In the rows, zero is written as 128.
The rows below come in pairs that one turn or mirror swaps. Which row does each named row swap with?
The rows were stretched afterwards, more along some directions than others.
sumol: [132 135  97 153 114 102 118 124 164 108 138 113 106 140 122 114 147 107
 118 115 178 118 110 145 167]
Bidup: [104 143 118 137 129 143 117 128 132 137 125 130 113 127 113 132 175 155
 122 165 121  95 112 127 182]
vod: [109 132 101 152 131 118 122 119 145 156 121 111 118 131 116 152 170 146
 100 161 130  90 104 150 164]
fiv: [105 142 104 126 106 127 143 131 143 132 122 117 113 125 132 153 128 157
 107 163 133 111 113 120 133]
filim: [108 151 127  98 130 143 120 101 136  88 125 131 115 132  99 119 191 133
 125 135 138  98 116 119 169]
zub: [112 156 105 139 122 126 129 138 153 153 143 127 115 131 118 110 154 160
 129 156 136 103 129 137 174]
Viraz: [141 140  88 114 134  98 133 113 120 131 138 111 130 142 102 139 168 125
 120 128 133 113 115 120 144]
zimi: [139 150 117 119 119 111 152 117 128 152 151 119 109 121 126 119 172 177
 129 166 102 103 137 130 161]
Tuf: [116 126 111 100  96 124 126 137 129 115 125 118 107 147 126 132 152 125
 123 145 138 124 111 107 138]
gote: [142 155 121 120 103 140 146 134 103 132 126 130 117 123 133 154 163 140
 124 163  67 127 115 114 147]
Nonop: [125 117 108 157 129  97 135 153 147 173 111 121 105 150 118 126 163 136
 106 149 145 108 117 143 204]
Tem: [125 150 107 119 135  93 125 106 127 144 134 113 112 145 107 116 185 136
 115 147 133 117 126 125 170]
pumok: [139 168 113 128 116 121 141 145 129 130 139 120 124 111 114 111 179 161
 134 153 114 139 139 121 142]
Dol: [127 161 113 104 124 104 140 109 141  82 129 114 129 138 100 116 169 109
 137 128 132 127 103 118 148]
tumep: [148 165 131 114 146 129 137 114 135 135 121 146 102 120  93 127 162 120
 123 131 115 121 116 135 172]
Ref: [106 135 110 146 127 119 136 130 153 121 101 120 128 125  98 145 175 144
 111 142 140  99 104 138 159]
busif: [137 140 106 127 122  93 151 149 164 140 137 128 133 102  93 113 171 146
 119 152 128 121 119 135 135]
det: [119 140 108 140 123  74 113 144 179 140 143 112 120 115 102 101 183 135
 124 153 161 108  95 150 165]
musi: [135 139 117 125 121 119 120 120 160  93 123 127 105 144 106 130 164  74
 111 119 131 131  80 148 166]
kunos: [139 145 111 106 129 112 128 130 142 134 132 123 115 121  94 130 159  91
 120 145 110 114  86 142 160]
Vebo: [129 142  98 131  98 138 143 146 110 150 139 126 125 124 134 137 165 187
 121 178  94 114 136 104 138]
ravu: [151 125 101 141 120  92 145 128 147 155 129 123 111 127 120 124 159 138
  97 142 142 127 136 137 139]
Katis: [128 154 103  98 123 145 142 111 152  63 125 119 116 139 111 144 144 121
 103 104 147 122 113 118 140]
Tad: [141 151  95 138 131 113 139 136 129 154 139 133 138 116 101 137 176 165
 106 160  86 115 117 129 152]
logad: [110 152 105  87 126 112 127 121 148  87 133 127 133 125  81 115 178 116
 121 129 136 114  93 128 143]
dama: [106 125 122 135 104 121 130 139 159 127 124 120  94 116 123 117 172 150
 109 162 139 111 110 135 168]
fene: [136 151  95 140 141  87 146 121 144 151 132 109 124 109 109 101 190 176
 103 151 158 118 152 127 151]
zus: [148 143 100 138 108 104 157 128 160 120 118 113 111 136 126 124 137 124
 112 125 148 130 116 130 147]
dani: [130 129 116  98 121 110 135  99 143  69 123 105 103 133 101 126 187 123
 108 114 157 123 119 126 148]
Lote: [125 148  99 162 138 113 138 127 173 143 128 122 116 129 104 131 137 128
 104 133 142 102 111 154 173]
Vife: [150 153 111 125 116 133 142 118 144 101 120 123 115 130 112 165 133 100
 104 122 103 129  93 141 152]
fazug: [138 161 109 103 126 149 134 106 108 103 146 127 126 113 109 120 167 141
 137 126 105 115 124 126 145]
rorov: [145 137 113 117 118  89 151 133 140 130 138 133 105 131 104 103 149 134
 137 148 139 135 130 119 150]
Kap: [137 149 138 137 140 140 126 126 147 137 120 135  94 152  96 123 150 122
 132 135 128 114 123 142 217]
zolal: [131 145 116 149 132  94 140 124 153 141 121 120 124 126 110 164 154 140
 100 139 121  98 107 146 175]
fuvub: [109 141 103 118 123  86 138 153 150 132 135 137 136 112  99 131 181 168
  94 157 120 119 111 121 142]
rubug: [132 141 100 113 120 117 135 141 149 136 113 118 121 140  98 153 179 153
  94 155 125 131 112 126 148]
Kulit: [125 135 116 135 125 142 126 112 137 146 124 127 105 129 110 131 172 155
 119 162 134  89 128 135 169]
zit: [142 149 121 117 115 144 149 132 113 131 133 132 122 116 128 149 177 181
 128 165  89 117 137 111 144]
puva: [145 138 117 141 123 103 153 138 145 130 107 128 117 148 107 148 160 130
 127 129 123 126 111 119 174]
Raru: [117 138 125 113 109 157 137 132 123  95 109 133 106 111 108 130 150 122
 128 138 115 130 106 120 150]
loza: [104 121  94 143 117 105 128 126 152  98 136 118 109 132 112 139 149 113
 113 123 166 115  89 143 151]
zetu: [129 129 122 146 124 131 133 132 154 153 122 126 111 116 113 121 171 158
 121 160 146  96 127 134 183]
zef: [137 162 102 129 119 116 138 118 155 126 131 107 111 113 111 128 158 130
  94 135 122 133 111 143 121]
ros: [132 137  98 127 132  86 122 122 173 143 135 123 111 129  93  84 173 106
 114 134 165 109  99 152 171]
fer: [119 132 101 118 110 118 143 146 128 136 135 123 135 127 118 144 173 183
 105 170 105 120 124 104 140]
bufil: [154 147 127 134 114 131 149 139 157 155 133 135 104 111 117 127 149 153
 126 162 114 126 137 134 161]
buvun: [114 133  98 126 117  98 130 131 115 132 130 106 104 147 117 131 160 118
 111 149 107 121  97 130 168]
Balu: [100 128  87 152 121  82 124 138 148 149 127 107 125 143 114 104 155 137
 110 145 168 106 121 124 168]
sobed: [121 126 113 132 101 110 132 139 132 122 112 113 106 158 132 145 165 126
 108 137 132 135 113 115 168]
Kip: [123 152  93 150 141  94 120 124 158 138 128 125 123 128  95 114 189 130
 111 133 147 115 104 137 165]
rupag: [149 142 119 137 122 112 150 137 163 129 132 135  97 150 122 143 128 153
 111 138 126 127 120 132 176]
Gogi: [146 134 106 115 113  93 158 125 131 104 150 121 123 110 104 138 150 141
 130 141 126 137 116 111 131]
Fubed: [130 158 118 116 111 131 134 145 132  97 124 129 127 132 117 133 159 133
 130 117 125 129 112 104 166]
bolo: [120 133 123 111 117 114 129 141 153 130 124 119 112 160  94 124 145 111
 122 130 121 112  92 128 190]
Daf: [129 151  91 139 135 118 119 126 142 157 124 107 124 169 105 160 157 138
 100 143 120 103 102 141 194]
Geno: [129 151  98 142 120 128 152 142 122 173 141 130 121 113 133 121 166 195
 118 177 108 110 144 122 145]
Vasi: [116 120  92 134 117 123 127 135 143 104 107 119 108 151 112 154 143 110
  93 122 154 131  99 114 151]
vonu: [139 130 105 105 110 126 120 134 147 139 157 131 121 129 121 138 156 145
 106 150 120 108 109 130 154]
vil: [138 145 101 117 116 135 119 108 129 126 142 117 102 150 129 137 137 125
 108 134 129 118 119 119 156]

Kulit is swapped with Vebo
Vife is swapped with logad
ravu is swapped with Balu
sumol is swapped with rorov
det is swapped with rupag
pumok is swapped with Kap
fiv is swapped with vonu

